In the data rows, 128 means zero.
Here are some points:
[152 121 170 112 111  77 127 190 101 116 162 130 155  67 127  67 209 119
 165 116 117  78 127 158 178 124 101  48  94  31 117 124 119 118 188 104
  70 101 165  77 155  85 174 139 158 157 147  53 104 116 207 189 132  59
 112 168 165  43 203  28 171 186 186 114  91 142 205 158 112 137 167 156
 114 197  63 105  91 120 130 121 135  83  88 111 136  88 114 103 116  89
 175  91 114 147 156 140 142 159 179 142 152 132 169 129  60 197  87 132
 137 198 148 158 126 158 106  80 189  52 131 168  84  86 139 128 120 144
 126 155]
[126  83 145 121  80 126 103 123 139 136  95  95 136 156 130  97 164  88
 151 169 118 167 124 105 106 118 156  97 112 152 141  92 129  92 163  70
 113 145 101 154 117 159 136 108 123 120 110 169 178 131 153 136  88 136
 170 146 127 139 114 157 119 108 121 100 148 153 151 112 137 175 154 119
 115  92 122 106 132 195 146 156 152 125 147 110  89 162 178 109 149 132
  83 108 107 108 124 116 128 102 105 105 148 154 130 124 121 102 133 125
  90  99 121 101 141 174 140 167 113 113 137 140 124 124  85 183 110 107
 138 147]
[123  94 102 155 120  86  36 142 136 206 126 176 106 109 168 121 107 192
  85 174  93 109  91 184 111 153 101 147 138 136 160 158 115 118 147  95
 197 177 113 121  71  47  93 183  95 166 235  98 169 169 123  58  71 151
 102 117  53 148 127  95 163  83 145 129 129  51 100  64 175  39 122  83
 162  82 113 104  91 125 111 167 134 102 136 183 143 137 112 132  62 255
  65 119 129 160  69 177 137 145  77  71 105 112 152  94 130  56 112 120
 183 142 170 122  57 149 192 183 132  98 113 100 199 135  76 182  76 106
  94 100]
[103 175 116 141  28 144 194  17 142 156  21 155 221 183 124  87 163  68
  94  94 104 131 174  18  77 146 125 121 100 156 101 104 189 130 220 150
 123 102  52  82  71 212 131 206 129  49 121 180 144 179 111 143 127  84
  95  75 228 185  97 163 191 142  16  84 136 111  66 176 111 188 147 220
 140  87 136 144 140 158 124 144 182 103 108 140 141 193  97 126 148 154
 140  72 174 120 136 138 130 122  99 139  76 137  74 130 206 159  83  75
  44 143 171  58 179 128  28  78  67 155 191 174 144 173 138 198 127 249
 138 147]
[143 117 149  65 143 102  90 124 128 134 108 188  94 235  61  97 126 105
 162 224 116 138  80 126 180 193  90  96 122 174 152  67 118 121 187 147
 150  93 135 118 147 122 163 117 185 173 164 181  66  84 144 147 103  74
  92 126 118 153 223  97  67 121 170 174 153  64 114 181 205 148 142 105
 182  81  94 108 128 159 147  78 138 123 208 144 226 187 174 154 127 118
 126 189 138 237  45 107 157  99 119  96  82 187 165 124 175 169 187 174
 191 176  84  70 236 129 100 117 128  82  89 148 107 117  86 108 141 124
 141 120]
[195 171 100 175 127 116 126 104  69  48  71 190 194 123 119 186  87  90
 197 175  98 185 141  97 101 180 145  67  65 129 169 154 165  23  89 105
 148 166 134 109 208 141 112  73 158 130 148 200 178  96 167 177 160  54
 204 136  86 153 127 139  74 111 194 154 120 193  80 177 174 139 144  80
 108  89 207 100 136 116 155 158  95 140 160  56  71 126 167 186 111 157
 121  73  52 130  85 230 214 200 113  94  72  96 111  84  93 165 122 153
 194  79 137  93 127  73 126 124  49  76 142 144 109 214  91 167  74 151
 141 109]
[ 58 105  83 182 184  83 200 104 186 184 148 105 172 171  93 107 115  55
 125 124  88 101 100  35 147 110 203 187 215 223 131 198 209  80  44 161
  99 191 140 118 157 202 111 132 144 185 111 186  95 228 157  58 104 155
  77 174 150 213 158 147 110 181  92  92 209  88 119  49 121 123 139  57
  14 161 128 198  85 138  94  79 229  95 152 118 122  93 175 118 174 128
 153 204  32 140   6  35 216 190 128 167  68 147 118 122  83 138 155 160
 179  36 158 107 149 149 106 103 140 153 129 111 126 153 180  61 143  71
   0 172]
[ 86 176  99  65   0 147 194  54 178 114  77 128 179 171 190 143 180  83
 163 134  89 187 118  20  36 120  52 115 152 125 121  56 181  72 199 153
 115 144 123 118  78 245 195 207 133 109 109 176 132 148  98 128  70 124
 159  75 170 168 103 181 106  67  28 114 122  99 132  93 113 101 163 222
 150 109  60 172  67 165  83 210 129  47 136 167 150 135 149 155 163 156
 136  97 148 126 148 159 148  92 127 147  55 111  94 128 192 138 112  20
  90 122 180  85 170 104  61 168  82 135 164 158 100 133 135 227 122 171
 105 181]
[168 141 192  77 112 122  70 186  68  73 120 143  94  62 152 103 192 165
 137 135 141 119 155 217 153 130  82  23  44  15 114  77  54 158 232  89
  84  70 135 134 126  46 189 109 113 113 142  53 118  43 147 231 153  48
 162 132 124  44 146  35 165 134 207 170  30 159 178 208 146 152 117 201
 214 138 109  70 156 103 162 159  83 138  70 115 143 128  83 128  92  84
 140  57 185 116 221 211  74  88 160  82 185 137 137 162 118 164  94 114
  94 248  79 148 127 117 156 118 151  45 146 175 114  75  71 162  93 158
 223 123]
[114 186 114  76  54 131 182  86 143 100  91 142 145 168 177 130 169  97
 167 149 105 157 111  83  74 112 106 118 172 132 152  72 185  98 176 142
 117 108 125 109  98 218 190 178 118  97  84 156 128 151  89 129  95 133
 162 136 135 167 111 167 119  61  77 123 133  96 133 109 121 102 167 184
 133 115 108 145  73 155 132 211 109  71 148 163 146 159 144 193 123 137
 127 110 145 131 140 139 137 104 144 133 101 122 101 148 193 134 109  28
  85 121 140 125 176 118 103 163 101 146 147 194 134 116 106 189 141 144
  99 132]
[100 136 101 178 110 195 172 163 146 103 186  33 112  60 211 145 146 164
  87  59 140  98 203 158 111  45 154 152 137 136  98 189  97 146  98 108
 134 172  80 160 145 126 108 125  79 113 106 107 201 168  91  99 138 209
 163 106 114 106  77 164 158 157 108  85  79 179 159  98  49 121 120 153
 140 126 189 144 161 131 105 146 141 137  71 115  56  71  64  62 160 143
  99 147 136  46 186 114  63 120 146 112 214 117 158 139 126  95 113 118
  57  99 153 193  88 128 192 161 155 187 187 143 118  91 172 164  91 122
 111 139]
[ 93 191  95 124  65 140 204  33 163 136  90 159 197 143 147 142 128 118
  81  75 107 122 159  41  78 152  63 152 125 137  93 126 162 146 172 199
 113 123 116  93  84 179 148 210 143 103 148 145  91 154  91 128 150  86
  75  35 207 173 106 135 145 147  44 131 101  79  70 147 113 111 103 220
 162 119 111 182 133  84  70 121 146  96  96 161 188 123  82 130 155 154
 180 111 178 143 141 170 138 133 120 157  45 104  83 118 184 173  93  78
 115 165 172  79 152  68  34  88  93 144 172 129 119 167 182 147 126 214
 127 163]
[161 100 206 158 151  96 110 129 153 140 133  83 153 112 158  92 143 114
 123 114  86  60  61 154  91  47 149 167 112 144 142 122 102 162 137  84
 170 162 136 111  97 161 150 111  78 169 104 143 109 128 132 165  87  98
 118 143 127 161 105 114  78 130 124 125 146 104  75 146 171 112 102 127
 129 138 154 130 127 134 168 152 159 166 106  60 168 151 113 127 107 119
  81 164 169 175 152 139 133 172 160 115 173 121 126 108 145 181  65 126
 102 187  81 139 136 126 121 178 167 129 172 177 132 182 121  83  99 128
 122 154]
[101 144  80  76 135 163 182 106 121  89 131 161  92 157  37 192 134 125
 152 135 153 216 221  74 215 195 133  62 134 125 140 105 168 119  94 187
 166  48 122 198 204 122 120  94 158  85  80 110 102  99  84 118 185 157
 173 135 160  88 163 152 176 151 160 118 117 187 185 149  54 187 118 117
 107 126 131 169 149 108 133  65  86 151 144 163  65 115 172 137 186  67
 209 132  60  55 114 105 102  68 129 169 114 165 111 162 130 109 233 156
 133  65 113 114 162  99 130  70  62 119 107 108  83  49 161 125 187 114
 172  88]
[124 138 130 141 169 128 135 136 116 127 116 100 137  84 150 150  90 123
 116  51 140 119 124 138  94 105 173 169 129 111 104 127 108 139  85 125
 164 156 158 121  95 131  69 112  81 109 114 107 147 145 135 129 166 125
 154 138 109 127  56 134 163  99  97 142 137 144 118 110 121 113 112 140
  88 164 139 151 136 110 143 176 103 163 105  90  82 105  86 143 119 101
 142  73 131  90 183 139 110 130 130 148 131  83  52 145  88  99  80 110
 114  89 130 181  66 121 132 114 116 169 121  96 198 162 121 111 140 140
 115 135]
[116 128 137 151  64 130 145  69 136 159  53 137 186 165 114  85 158  79
 106 120 123 138 158  69 104 140 147 112  95 158 112 112 153 125 190 111
 120 125  68 109  94 178 119 156 127  80 121 172 155 155 136 142 124 102
 119 108 178 162 101 154 163 144  73  94 138 133  94 159 123 194 151 163
 123  87 139 124 154 169 141 124 171 121 114 121 118 175 132 105 151 147
 114  89 149 117 130 124 128 123  95 121 114 144 102 131 151 132 110 113
  69 124 150  73 155 153  78 103  90 137 171 148 137 157 118 177 112 191
 148 146]
[116 255 109  54 106 123 226  89 132  66 133 164 116 142 187 178 133 132
 164 125 105 127 101 122  90 112  85 164 237  99 157  96 198 141 131 210
 112  80 182  81 106 202 204 200 104 114  80 112  62 141  34 112 135 134
 135 143 122 176 117 150 124  59  92 167 122  59 115 105 122  41 142 204
 154 155 127 169  57  77 127 218  66  54 145 194 196 140 101 255  80 130
 168 129 174 155 156 162 138 110 178 160  86  96  99 158 228 162 104   0
 123 161 122 172 184  65 111 151 116 162 138 208 148 102 132 139 174 155
  74  99]
[115 141 102 173 139 180 164 151 128 105 158  59 129  61 195 154 117 145
 107  56 137 108 175 149 101  68 162 158 136 129 103 173 108 140  88 112
 139 178 112 143 130 127  86 121  85 109 116 114 188 159 114 110 158 176
 171 119 110 114  65 158 156 132 106 104  98 179 140 102  76 118 114 147
 117 140 175 143 154 123 122 165 119 142  86  91  54  81  72  99 141 133
 119 115 131  57 188 128  82 131 136 123 175  99 108 141 107 103 100 114
  80  87 151 193  72 122 169 141 132 181 163 117 149 131 151 142 110 135
 111 135]
[107  50 133 189 171 141  82 121 162 174 148 119 157  91  90 124  80 161
  46  88 129 112 162 123 138 162  94 137  56 153  78 190  57 164 101 124
  96 178 117 175 128  59  78  96 154 168 195 123 122 108 164 120 166  87
  64  44 163 116 128  88 121 218 147 134  95 132  92 157 143 158  56 101
 139 110 126 138 214  87  67   8 182 197  87  95 142  73 111  20 193 140
 136 147 116 127 120 150 132 164  87 120 108 117 132  90  64 136 150 237
 175 150 137  79  77 106 101  85 138  93 137  23  94 177 188  78  78 132
 175 187]
[140  93 161 159 139  87  85 117 166 183 137 130 132 115 143 119 136 157
 107 138  60  86  93 159 121 103 129 151 131 152 176 124 116 140 149  78
 166 163 139 120  91 104 113 148  77 182 170 108 135 164 121 100  74 128
 121 144  93 164 125 101 147 115 146 111 146  70  88 104 156  87 106  97
 130 107 136 143 116 131 158 157 138 162 127 119 145 151 112 129  89 185
  82 148 118 168 103 175 120 156 120 101 140 108 131  93 142 121  85 129
 134 151 117 134  97 138 155 174 137  97 151 144 160 149  99 140  89 115
 107 121]
[109 130 108  74 134 132 136 156 171  98 208 111  88  93 189 191 110 174
 159 145 106 156  87 144  97 119  44 145 169 107 144 112  94 104  85 153
 120 175 211 177 137 126 182 120 136 204 141 116  92  87 111 101 109 153
 150  95  84 118 130 120  47  87 155 183  91  96 165  66 142  30  93 131
 145 152  73 170  90  80  62 145  84 113 138 163 169  48 146 135 154 125
 146 171 112 140 140 165 147 115 150 139  95  88 145 115 109 132 169 110
 191 135 119 154 102  75 147 190 158 101 100  84  76 105 158 111 117  53
 101 168]
[102 133 102 159 144 189 159 165 132 117 169  47 103  83 203 148 113 147
  97  22 157  92 164 157 110  62 166 175 144 128  80 156  75 155  92 118
 136 178 119 131 114 123  61 122  78 110 116 100 175 168 119 114 158 187
 156 108 107 109  66 150 172 116  80 115 100 158 147  99  65 110 112 162
 118 160 151 163 149 141 130 172 122 148  82  96  67  80  42  97 140 112
 125 116 157  69 194  91  45 103 143 129 182 110  87 163 113  89  95 119
  78  89 142 215  84 133 165 128 147 211 149 105 178 116 149 147 135 152
 100 142]
Then 12 other points, each followed by its number:
[214 137 143 142 109 135 120  90 190 137 180 152 161 143 113 141  83 194
 132 127 124 129 118 131 103 151  86 209 165 142 177 141 128 161  49 111
  65 147 178  93 112 156  65 192 178 125 133 107 171 136 103  35 104 196
 116  81 131 108 121 217  83  90 113  68 238 142  99  80 119 120 171  80
  89  95 120 131 133 154 117 100  63 181 232 151 126 164 168 138 136 194
  89 155 134 168 163 116 152 172  94 202 145  45 166  40 157 117 113 136
 144  75 210 156  92 165  80 169 142 184  56  76 127 184 180  80 203 138
  99  85] 0
[ 76 186  56  89 140 163 120 162  66  75 101 149  95 141 135 123  66 140
  97 185 240 203 195 149 101 193 114 128 166 119  52 175 132 116  91 175
 179 112 128 131 136  95 141 133 213  73 157 158 151 100 141  86 221 144
  99 105 113 120 113 149 110 126 140 195  75 154 173 101 161 153 167 151
 161 100 135  60 176 107  48  91 126  60 176 211 121 112 151 133 137 128
 149  59 140  84 137  89 163  65  45 107  88 105 137 167  95  69 177 114
 153  91 147 120 120 157 155  96 121 149  48  70 141  92 109 134 146 107
 132 144] 1
[114 110 124 138 128  95  99 100 162 184 144 160 108 129 117 130 130 183
  99 161  79 134 141 145 154 167 114 122 170 161 176 126 132 138 133  98
 184 144 147 143 100  79  89 166 112 165 195  94 155 183 110  63 116 146
 128 148  89 150 139 117 194 122 168 114 136  73 130  89 138 101 127  95
 121  80 123 149 136 117 139 128 121 144 146 164 119 148 124 127 107 198
 106 130  77 135  93 172 122 121  84 104 112 107 128  96 129  82 123 133
 147 108 131 141  95 154 164 148 108  90 119 121 171 110  95 154  99 114
  94 107] 2
[170 172  58 141 137 201 152 166  68  65 120 133 119 185 164 169  97  87
 194 114 127 136 143 130 141 159 142 106  84 165 100 126  70  35 136 133
 143 201 100  92 206 136  47  77 161 138 182 202 181 105 174 179 153 100
 182  89  59 116 175 138  96  99 137 155 115 161 126 185 127 123 156 119
 179 106 175 131 150 187 157 159 107 130 182  47  96 110  65 137 144 125
 127 139 133 162  92 120  98 113 142  72 103 159 122 155 133 146 144 175
 179  74 154 162 186  97 127  89 110 161 124 124 151 151  89 197 113 204
 105 110] 3
[167 140 182 128 138 115 114 137  83 119  65 127 112 170  90  68 167  81
 158 178 139 126 135 161 153  99 250 104 144 161 171  94 171 130 159  64
 107  74  75 104 119 159 118 106  88  63  63 148 170 164 121 149 115 148
 171 249 104 155 117 158 168  98 143  94 187 159 125 146 137 201 186  99
 100  92 199  67 130 201 245 185 140 142 168 106  82 238 155 185  73 111
  71  97 128 112 124  76 114 105 118  97 207 175 124 157 174 105  98 104
  44  94  76 143 177 202 178 144 102 147 140 236 192 111  33 158 150 133
 124  61] 4
[155  62 127 152 109  81  88  96 176 203 157 175 109 127  94 180 168 164
 139 117  26 109 102 119 193 141 119  99  98 134 218  91 151 117 145 121
 171 120 106 165 141  84  91 140  36 177 143  71 109 145  82 110  40 160
 162 144 102 125 162 105 193 118 153  76 166 100 104 127  77  77  68  58
 125 125 122 196  70 122 177 144  96 177  96 129 105 136 133 138 103 183
 115 189  86 139  63 181  93 148 168 130 131 173 135  92 161 105 150 160
 158 141 126 110  99  91 152 153  88  83 177 134 134 108 124 160 117 122
 144  56] 5
[100  77 117  74  96 134 105 161 183 111 180  86  96 114 186 172 139 144
 186 177 107 188  71 120  76 109  51 117 141 124 145  86  83  61 103 106
  99 197 191 202 135 150 177 100 139 204 133 149 138  81 145 110  69 166
 186 101  84 108 131 140  32  73 149 158 102 121 191  52 150  65 116 117
 123 128  50 143  88 137  65 156 101 108 145 140 126  57 190  99 179 127
 106 153  89 122 134 156 151  98 131 123 106 104 146 109  92 111 180 114
 175 106 136 118  99 121 156 218 149  82 103  67  61  99 134 149  98  36
 116 194] 6
[123 122 155  98 130  61 130 194 113 105 153 143 154  65 140  67 216  94
 149 123 103  73 132 157 186 112 130  44 100  56  91 135 112  97 184 113
  64 122 147 102 166  90 174 139 138 174 143  71  91 100 207 189 133  52
 122 168 151  67 206   7 166 196 199 134  95 143 207 143 132 156 138 165
 125 177  89 126  96 127 116 122 159  82  93  98 129  74 102 105 134  82
 194  87 114 131 151 140 153 143 171 108 143 154 140 163  56 201  96 140
 140 206 137 140 145 145 123  73 169  43 139 169 100  72 118 117 129 138
 113 176] 7
[104  94 119 127 118 135 119 117 163 137 146 108 133 116 143 145 120 142
 114 129 114 143 122 106 104 133  81 133 107 136 110 129  95 119 117 130
 122 167 150 168 122 121 135 124 145 169 156 137 123 110 136 117 117 119
 122  73 137 127 124 118  88 140 127 148 109 120 126 110 136 111  95 134
 140 119  92 149 139 107  75 101 134 137 115 127 141  80 140  87 175 140
 137 137 117 127 131 151 139 126 114 132  94 114 130 109 107 132 152 149
 160 137 137 102 107 106 115 141 133 106 129  73  93 140 157 120 102 109
 135 183] 8
[160 124 181  86 188  35  71  79 100 141  46 213 159 158  44 128  72  84
 156 177 114 162  41 108 116 196 140 121 124 118 162  64 158 114 103 137
 145  96 214 101  86 131 117 109 148 144 135 148  60  85 172 165 159  25
 119 170 121 174 116  91 113  76 151 201 185  89  68 148 234 132 114  94
  76 141 100 115 118  85 173 138  96 161 179 114 175 184 189 227  78  85
 156  62 106 185 100 182 207 162 104 152  35  91  35 118  96 156 104 125
 191 136  78  81 122 111  73  98  68  72  63  88 191 215  60  61 160 116
 142 128] 9
[145 160 155 117 116 119 138 116 106 116  79 138 120 161 119  98 158  91
 148 152 127 130 129 131 127 107 191 117 156 139 157  90 181 133 161 104
 108  87  92 110 113 169 143 131 104  78  78 144 142 158 107 140 119 132
 151 199 126 162 115 153 154 100 122 113 163 137 122 137 130 166 169 137
 114 109 169 101 117 166 194 179 128 114 152 128 115 199 135 183  91 121
  96 107 139 123 135 103 123 112 123 113 163 150 115 151 177 126 102  87
  66 115 101 137 173 162 149 147 101 148 147 211 169 122  77 155 148 138
 121  88] 10
[ 71 176  14  83 124 158  66 188  37  86  89 183  76 127 165 148  55 157
 104 190 255 208 163 172  83 207  97 128 133  87  38 209 134  89  99 194
 165 115  81 132 142  65 145 137 198  64 170 157 159  63 142  92 178 163
  99  78  76  97 124 139  98  90 132 201  78 156 164  96 163 102 152 139
 200 107 121  32 126 125  18 107 120  20 155 235 127  89 148 138 108 172
 140  60 166  86 111  96 164  76  48  88  71 130 157 181  97  40 199 109
 194 115 180  88  93 128 177 111 120 158  39  46 141  86  93 157 147 105
 157 116] 11
Which three of these numbered points are nearest to each point below, looking only along the 5 directions in which the first points spread most? Their numbers follow each, nearest first.
[175 112 181 217  94 214 143  67  44 209 120  80  85 177  79 134  67 180
 162 126 176 160  82 100 109 127  73 169 137  86 187 114 163 190 152 101
  93  61 153  89  78 130 164  70 152  48 128 124 156 187 104 149 120 149
  71 163 182 137  83 197 123 104  71  80  65 102  97 202  87  85 189  56
  75 199  77  53 142  71 186 122  88 127  93 168 155 218 174  95  10 140
  56 182 134 174  69 142  83 163 182 208 135  96 210  35 128  73 125  86
 106  82  99 172  72 153 117 168 194 177 160 133  87 159 180 153  42  92
 180  51] > 4 8 5
[ 88 137 120  39 167  32  93 214 160  48 132 161 150  43 166  90 223  83
 110 137  92  87 165 198 179 111 164  28  92 103  75 119  74  89 166 128
  68 153 119 161 174  86 153 145  97 199 128  98  79  57 175 173 146  52
 175 137  95  88 189   0 155 179 225 193 114 147 191 109 180 172  70 213
 192  97 159 164 124 148  97 137 170 119 108  75 126  46  75 141 199  76
 208  62 133  89 192 151 149  93 110  34 147 169  72 225  91 202 113 162
 132 231 107 101 179 106 158  85 102  27 125 162 141  61  60 112 160 147
 118 211] > 7 11 3
[163 131 157 185  86  79 115  76 140  82 110 165 181  80 110 142 161 142
 132 240  89 181 173 107 110 133 118  49 104 129 214 200 221  89 104  82
 157 111 113 178 189 135 234 116 144 133  99 162 161 100  94 129 116 113
 160 161 132 155 128 134  67 180 233 107 108 176  95 136 157 159 129  82
 112  58 214  87 140  71 122  91 132 122 118 140 103 141 229 139 122 197
  93 129  41  91  93 229 242 203  98 101 141 104 196  43 124 165 146 128
 138 132 104  40 116 102 162 190  76  13 183 191  15 160 135 130  38  67
 174 112] > 9 8 3
[ 59 104 143 174 150  99 173 157  64 176 122  86 128 116 103  65 182  44
 158 118 114  91 102  89 186  93 169  67 135  98  93 150 175  87 187 130
  75 103 137 105 155 117 208  72 125 146 131 128  77 186 204 199 134  54
  72 228 177 145 174  34 169 212 139 124  38  94 192 165 115 122 149 116
  66 235  74 117  83  86 145 118 227  46  30 106 137  94 127  87  97  66
 183 146  62 127  34 105 148 162 206 125 101 192 153 157  38 171 129 129
 137 148  81 125 142 137 138  66 189  70 195 187  82  89 139 122  47  83
  92 172] > 3 8 11
[120 255 106  75 107 123 227  78 127  77 112 179 132 152 172 162 134 130
 140 112 114 112 118 111 101 116 104 162 220 109 152 102 211 148 151 209
 101  64 158  65  97 205 188 212 100  90  76 113  66 157  34 119 147 126
 122 149 136 184 107 150 143  78  83 154 128  65  98 128 118  63 146 207
 154 148 145 171  67  82 144 209  83  68 134 191 198 161  82 252  76 131
 169 123 186 156 147 157 139 118 174 162  95 102  90 158 231 167  88   3
 100 162 118 159 189  75  96 125 103 173 145 227 160 114 127 136 181 182
  86  93] > 10 4 11
[ 62 132 129  75 171  92 102 173 121  75  94 128  91  93 154 126 173  90
  95 148 116 118 150 175 147 105 173  57  98 141  87 114  89 117 172 131
  76 121  93 194 147  91 162  92  74 157 115 151  86  76 126 190 158  68
 173 153  87 150 123  41 148 156 187 209  62 117 142 148 175 157  59 186
 204  96 179 141 156 114 130 148 170 127  76  94 136  94  82 142 156  80
 157  93 136  82 155 160 114  64 113  24 140 183  63 213 125 151 134 138
 116 202  38  97 175  83 188 115  87  63 162 171 153  78  54 135 100 119
 164 181] > 7 3 4
[111  67 141 131  52 133  98 103 150 153  75  97 164 163 126  87 168  75
 141 163 116 170 134  71  89 124 145  84  80 158 125  83 119  84 181  69
 102 160  83 163 106 168 128 115 133 117 125 181 188 140 169 144  76 127
 162 115 151 139 117 158 118 129  93  86 138 156 142 120 133 199 154 129
 111  82 107 106 137 210 134 137 172 129 134 102  83 159 175  76 177 142
  76  96 110 103 116 111 130 105  85 108 131 150 121 123 117 104 130 136
  83 101 140  74 132 181 115 158  95 112 153 119 108 140 102 193  95 133
 146 173] > 4 3 10
[104 147 170 134 167 114 130 108 162 143 130 101 136 134 139  66 103 147
  79 164 120 120 154 165 108 121 135 158 203 184 136 139 102 169 130  70
 193 176 190 113  56 127 111 153 165 159 182 143 171 197 147  68 177 113
  99 155 110 181 104 126 149 143 158 149 114  63 123  88 195 154 163 141
 109  77 148 106 206 116 127 118 156 148 174 128 158 156 117 118 118 157
  88 106 112 145 140 143 144 128  60  97 138  53 111  97 113 127  72 112
 102 112 103 176 124 194 142 150 145 107 108 132 187 152  93 114  87 114
  64 185] > 2 5 8
[108 131  95  71 167  48 125 161 220  80 155 167 176  91 150 124 160 104
  97 142  84  95 156 154 147 123 170 124 150 183 107 147 108  94  63 137
  68 195 136 150 169 143  83 179 130 210 121 127 107 104 148  73 119 133
 163 102  91 133 171  98 112 149 183 152 219 143 143  43 173 157  94 148
 143  63 177 192 120 172  77 106 164 143 191  95 114  71 115 151 228 130
 174 111 103 113 168 104 187 129  74  85 125 125  73 162 123 171 122 171
 153 141 164 105 170 123 132 112  91 102  82 111 156 112 110  70 218 137
  62 185] > 8 0 3
[105 193 148  95 178 165 162 162  90  42 100  66 140 131 155  71  82  89
 104 149 228 144 147 146  63  92 151 161 163 137  43 165  96 162  92 135
 187 131 162 114 111 179 180  90 212  85  89 197 133  94 166 152 229  96
  94 123 153 151  83 152  34 151 119 206  95 153 139 140 195 194 173 193
 134 121 155  62 211 120  85  96 163 101 157 110 169 129 136 120 158  50
 132  79 179 115 203  74 167 103  89 114 151  84 114 159 102 170 106 112
  88 135  81 147 169 159 110 115 167 170  86 131 120 156 131  62 134 114
 127 211] > 3 1 4
[155  73 130 134 111 107 122 105 159 154 153 163 114 128  72 197 172 135
 162 104  58 122 109  98 200 134 135  95  76 121 197  83 154 116 135 148
 165  88  88 178 182 113 118 106  51 149  83  79  81 105  80 152  57 149
 178 138 126 101 165 118 165 124 141  80 163 146 113 156  60 107  61  80
 118 149 128 193  71 121 185 130  97 179  87 109  91 125 143 146 131 122
 146 192  92 118  86 159  96 137 192 152 136 193 129 119 161 135 173 166
 140 147 115  95 131  71 137 133  86  95 176 141  90  95 152 136 148 120
 177  50] > 11 3 1
[ 99 125 114 119 168 141 111 100 171 113 106 127  98 158 133 170  74 136
  79 156 126 155 137 135  94 122 167 179 153 217 145 128 115 148  77 139
  91 155 106 192 112 146 103 114  96 138 110 190 133 119  63  76 141 174
 155 102  76 197  75 185  89  93 121 169 161 114  62  98 168 132  72 118
 160  48 204 154 178 126 127 129 128 180 166 126 131 148 127 160 158 143
  92 155 138 107 130 125 127  90  72  77 129 124  80 134 182  95 155 141
 116 100  83 106 141 100 164 172  70 159 120 107 170 152  98 103 139 107
 135 134] > 0 8 2
[195 130 165 154 107 191 101  80 120 145 133 120 101 160 108 160  58 211
 123 141 158 165 109 144  85 144  79 193 129 128 179 111 117 199 108 106
  74 102 150 124  82 129 106 125 143  76 130 125 174 125  68 101 132 172
 129 100 127 135  70 215  97  66 102 108 137 129  75 150 124 111 141  95
 134 100 134  90 178 111 161 125  50 186 162 162 144 203 156 136  76 170
  54 153 166 152 157 152  88 129 113 166 155  70 160  60 186  77 131 107
 105  93 114 151  83 133 120 186 133 180 112 109 124 174 145 135 122 122
 182  64] > 4 2 10
[167  79 164 145 130 118 135 124 143 115 142 114 132 121  94 181 169  93
 179  80  82  93  73  99 160  74 159 116  46 106 162  92 142 130 127 146
 191  83  86 162 184 157 156  71  49 139  24 120  58  66  89 214  66 126
 168 140 153 106 141 124  96 134 123  97 160 179  94 186  77 128  55 112
 123 178 147 181  76 129 187 140 114 181  73  63 127 120 144 139 139  63
 146 200 140 131 130 125  99 156 228 156 171 204 128 134 169 188 153 156
 114 173  83  90 167  53 106 133 122 129 203 166  59 139 164  89 157 129
 187  83] > 3 11 1
[164 107 212 152 156 110 143 118 167 128 141  72 154 126 138 108 151  99
 132 104  85  68  83 138 112  46 158 147 112 151 149 101 110 166 134  96
 169 145 148 126 111 169 150  98  88 161  85 145  96 132 124 174 102  95
 137 153 150 163 103 127  90 146 130 121 154 120  90 153 144 140 102 132
 110 144 158 147 144 130 174 139 154 181 108  54 159 149 122 125 135  86
 103 170 149 163 160 136 125 164 173 125 175 124 111 111 147 198  74 133
  82 168  62 142 157 118 110 156 155 129 180 175 115 172 136  75 114 127
 127 154] > 4 5 8
[125 128 110  96 131 161 171 123 116  72 132 134 104 146  63 185 142  94
 166 107 148 169 159  82 183 139 147  90  88 103 127 102 159 120 104 187
 184  51  99 182 210 150 147  72 131  90  35 132  75  59  90 184 150 145
 165 122 168  91 152 148 113 147 130 128 130 203 150 178  69 175  91 129
 124 169 144 163 125 114 146  91  91 151 108 115  96 105 161 143 180  37
 195 150 109  78 136  97 111 101 178 169 139 190 120 169 143 153 204 163
 122 118  94  94 180  72 115  84  91 132 143 134  54  92 173  96 185 124
 198  92] > 1 11 3
[152 169  82 173 132 180 157 149  93  73 129 107 141 107 179 174 100 116
 156  81 130 133 163 134 108 121 158 126 102 137 106 165  98  75  97 111
 131 191 112 119 175 134  67  93 121 119 142 162 192 133 145 151 164 132
 191 109  84 117 112 152 127 116 127 133 103 188 125 147 101 121 131 132
 130 125 188 133 148 144 146 172 114 141 126  68  55  90  70 128 138 141
 119 108 114  97 145 147 107 137 132 101 137 110 110 133 106 125 110 141
 131  71 153 173 115 102 151 122 108 163 149 122 147 160 126 180  99 170
 111 126] > 3 8 1
[203 126 199 168  85 191 109 107  49 157 130 103  89 131 103 127 101 201
 157 127 172 151 107 151 112 138  56 125 100  46 172  95 120 192 181  88
  67  53 154  95  84  95 168 101 147  57 139  84 157 125 109 176 137 124
 104 141 162  85  99 157 136  99 119 105  59 128 119 212 101 108 172 109
 128 174  78  45 151  82 185 136  50 146  94 163 154 200 146 105  35 132
  73 130 169 162 147 176  66 140 170 178 166  97 200  64 139 104 107  86
  99 142 104 176  78 144 120 158 182 135 147 142  92 140 154 154  71 130
 207  61] > 4 7 10
